0: [109 107 127 130 137  86 120 121 136 125 135 131 116 115  81 141 117 112
 143 100 103 156 115  76 147 162 114  91 134  97 118 133 144 104 123 119
 123 126  98 147 140 133 115 111 126  88 120 159]
1: [145 137 106 126 147 173 175 191 117 146 140 166 145 156 139 102 161 133
  97  87 140 132 159 167 132 124 119 131 136 139 133 126 173 106 122 114
 145 100 129 111 129 148 140 125 104 160 182  86]
2: [147 138 110 108 173 170 143 182 112 129 143 162 137 142 135  93 162 139
 107  82 150 140 151 170 127 118 126 131 148 150 106 131 175 121 128 118
 142 117 121 107 156 147 148 113  95 170 175  90]
3: [142 100 154 114 162 177 104 101 169 139 105 146 140 135 195 139 133 117
 107 141 110 109 120 138 185 109 126  18 160 127 126 137  83 147 164 102
 137 113 114 111 114 128 159 140 127 128 119 144]
4: [109 107 130 121 120 123  99 133 140 126 145 150 126 118 135  99 127 110
 129 133  40 134 109 109 124 138  81  91 138 123 131  98 114 112 141 107
 111 164 106 118 103 129 111 134  92  55 160 146]
5: [102 138 127 139 122 100  96 121 127 133 132 128 132 109 126 129 114 136
 129 123 148 141 118  86 131 128 108 141 121 114 147 128 137 110 170 148
 113 131 119 118 119 102 128 145 111  72 128 143]
6: [152 113 176 121 130 152 121 101 104 128 155  82 118 125 136 144 137 115
 165  91 110 156 165 151  86 129 138 131  64 117 148 138 153 178 149 104
 122 117 146 149 180 146 125 113 159 149 107 118]
7: [138 145 121 101 128 100 115 134 128 106 126 131 129 102 108 113 108 117
 131 150 107 118 107 135 102 151 108 159 138 158 125 170  98 118 134 146
 100 162 135 134 110 107 118 121 131  91 142 125]
8: [ 96 183  98  78 100 129 121 117 123 112 108 143 164  86 112  86 123 106
 135 135  94  90 130 147 125 162 119 163 128 134  81 168  95 123 127 132
 103 113 121 100 121 149 147 113 104 128 127 132]
9: [126 127 150 153 159  63  90 113 164 110 108 156 115  99 159 144 120 115
 157 117 105 135 131 120 142 153 112 143 139 123 167 118 132 116 154 107
 128 155 164 124 170 141 105 125 126 120 140 153]
10: [ 96 105 116 121 120 140 121 139 143 146 132 141 133 151 150 118  81 173
 120 119 115 130 154 125  93 121 138 135  72 103 148 114 108  87 127 104
 131 158 160  77 129 120  63 145 128 106 130 116]
11: [122 145  98 110 111  77 149 131 121 106 132 162 130 102 140  86 110 130
 134 128  94 109 107 142 115 149 110 152 122 147 123 154  83 118 126 129
  94 120 116 129 110 116 113 137 104  88 142 128]
12: [152 143 143 138  94 137 115 129 147 143 149 137  97 165 150 118 139 148
  97 115 161 111 100  97  90 102 119 110 106 139 161 130 132 125 120 134
 145 127 139 145  87 104 115 120 128 121 133 132]
13: [173 115 129 163  77  97  86 152  98 134 108 118  97 140 146 105 131 190
 111 125 112  93  94 105  97 104 144 103 142 151 127 103 127 162 126 124
 165 173 141 118 108 131 100 133 121 123 142  63]
14: [104 140 124 103 157 102 132 142 149 108 119 139 152 113  81 107 133  80
 180 117 135 131 191 156 173 156 134 145 124 149  81 114 118 163 167 142
 120 139 144 115  64 128 124 123 166 150 144 163]
15: [145 147 158 153 120 149 131 141 110 143 162  70 132 123 119 134 135 145
 136 153 136 130 142 111  93 111 117 125 157 117 162  98 149 134 126 137
  90 138 103 136 170  76 143 127 133 124  54 140]
16: [ 81 113 106 137 120 118 116 143 148 128 161 140  76 109  89 126 123 120
 121 125 117 133 113 121 161 152 116 120 126  82 121 135 123 108 133  90
 140 128 117 172 144 157  86 152 123  88 129 134]
17: [143 166 142  87 151 130 107 126 174 140 119  94 120 141 154 115 108 150
 133 138 120  96 149 154 172 163 112 132 153 100 150 137 108 175 148  99
 166  77 112 143 142 107 171 125 106 121 145 122]
18: [160 145 110 114 146 131 146 125 101 138 141  94 157 148 152 134 173 117
 132 138 158 115 126 115 136 116 153 150 106 146 167 108 163 167 115 121
 145 148 103 143 114  76 133 149 121 140 115 122]
19: [109 109 124 151 103 133 155 162 141 142 139 105 168 130 159 150 183 143
 113 198 163 111 113 141 113 120 163 108 142 148 131 136 143 157  94 144
 177 131 110 102 140 132 139 118 127 165 145 126]
20: [125 144 130 137  90 145 150 103 117 138 159 127 125 118 114 136 112 129
 168 137 155 115 134  99 117 116 150 100  95  97 165 142 118 101 134 131
 115 159 167 128 171 130  86 113 137 125  71 116]
21: [165 107 127 136  71 102  93 135 117 143 142 120 109 154 126 116 140 114
 120  97 169 107 100 115 128 109 159 125 121 148 154 128 127 139  94  76
 152 115 136 142 112 159 146 154 140 151 134  99]

[135 102 124 154 131 100 145 105 145  89 119 168 124 136 122 165 106  80
 118 161 158 137 120  99 160 120 167 119 119 150 122  41 124 131  82 150
 138 136 121  90 103 151 105 184 124 101 142 125] --> 5 21 0
[147 120 125 140  86 100 130 110 112 121 125 109 121 123  93 107 129 117
 146 139 137 130 100  86 124 121 168  94 128 158 106 103 125 171 138 109
 141 131  71 121 126 129 133 117 127 139 142 113] --> 21 13 0
[116  94 161 197  94 129 113 115 129 200 147 171  86 140  99 184 104 123
 138 148 131 182 137 124 107 132 137  87 103 115 114  91 137 129 142 113
 123 135 106 145 174 107 135 107 131 108 131 149] --> 0 5 16
[111 126 131 119 142 134 111  98 162 110  97 107 143 115 134 142 141  80
 153 131 154 140 126  90 154 146 108 140 150 120 116 110 121 142 175 141
 113 117 142 126 129 132 124 115 101 144 105 172] --> 5 9 0
[135 118 163 157 144 102 158 167  92 151 137 109 128 118 117 137 141 152
 124 153 114 132 149 120  63 136 119 123 167 107 170 106 154 134 110 191
  90 152 110 147 157  93 137 136 120 104 107 136] --> 15 5 7
[116 150 127 156  86 141 165 157 125 138  91 152 142 157 120 107 108 138
 102 138 173  63 142 139 124  96 165 132 152 134 137 119 101 137 100 155
 138 123 127  77 129 133 127 174 101 183 107  81] --> 19 21 1
[158 146 160 158 124 113 131  69 127  92 155 120 143 134 112 135 123 154
 124 128 157 158 129 113 129 107 143  94 112  87 144 126 130 119 148 155
 120 130 135 180  87 102 154 109 113  98  86 165] --> 5 12 20
[133  63  41 138 134 124 136 142 153 138 108 142  81 128 134 184 149 127
 168 153 112 107 102 142 136 137 133 137 125 143  96 129 104 189 110 136
 150 134 140 171 126 156 125 100 159 116 120  96] --> 16 7 19
[136 115  91 118 181 159 126 112 151 160 131 150 155 102 140 177 144 122
 105  97 148 194 147 167 135 146  81 154 137 158 102 130 132 110 140 125
 126 145 151 149 116 196 109 100 115 152 151 115] --> 2 1 9
[128  90 139 129 131 141 111 157 104 148 180 111 150 105 172 151 140 159
 128 146 110 126 161 157 127  99 125 138 146 126 116 140 146  83 105 149
 109 159  87 132 138 118 130  94 160 101 115 122] --> 15 5 7
[ 93 105 156 121 119 142  63 124 144 165 182 109  63 113  81 167 117 110
 140 126 128 126 127 128 100 166 110 159 106  90 104 147 152 128 119  90
 159 147 167 163 121 173 136 128 194 129  77 130] --> 16 6 0
[119 111 116 114 133 124 125 144 117  95 134 105 107  86 110 116  81 135
 149 126 114 143 128 116 105 143  96 167 131 128 126 193  91 156 110 168
 122 142 136 127 114 120 109 124 144 115 142 111] --> 7 11 5
[147 102 140 185 155 129 139  95 138 115  64 144 135 150 160 102 110 123
  76 159 140 102 117 132 151  93 181 100 144 143 106  98 114 145 139 145
 153 115 136 130 160 109 118 171 121 129 122 139] --> 3 19 12
[170 144  91 162 103  97 135 130 104 120 122 123  97 156 136  93 116 157
 109 137 148  76 132 144 130 102 194 135 131 149 148 108 108 169  71  53
 171 129 129 118 114 142 115 189 144 127 137  99] --> 21 13 18
[111 131 145 118 141 128 111 142 158 101 151  63 102 134 120 121  70 168
 140 110 103 125 124 113 123 162 114 181  78  94 137 135 104 108 124 116
 158 170 204 124 110 115  86 148 165 130 124 139] --> 10 7 5
[163 120 183 130 109 162 150 137 104 138 187 140 116 113 108 124 167 127
 144 112 107 166 170 144 141 102 120 120 150 148 121 116 164 143 156 107
 127 128 134 158 150  96 153 111 121 145 145 151] --> 6 15 2
[113 118 147 129 128 170 120 122 150 110 159 132 152 132 151 155 150 123
  82 159 157 116 109 176 133  96 104 108 145 150 111 164 139  87 124 155
 147 109 130 166 103 159 140 129 152 177 140 155] --> 19 12 1
[ 86 107 182 140 109 167 170 141 127 110 138 138 168 140  89 123 136 123
  90 117 153 139 117 150 135 102 112 126 146 146 116 155 134 108 151 133
 133 102 138 149 105 191 141  70 126 138 109 128] --> 1 2 12
[134 102 128 169 168 135 172 115 121  85 108 132 137 121 120  93 119 115
  90 131 128 124 147 146 151 118 127 114 150 174 102 129 143 154 129  76
 164 118 140 162 160 148 118 147 147 136 123 125] --> 2 1 16
[136 130 138  98 152 170 111 126 106  98 156 129 177 120 198 132 161 104
 120 154 139 107 147 200 150 111 125 140 157 160 116 155 154 112 123 140
 159 120 112  94 125 118 140 139 144 162 181 113] --> 2 1 19
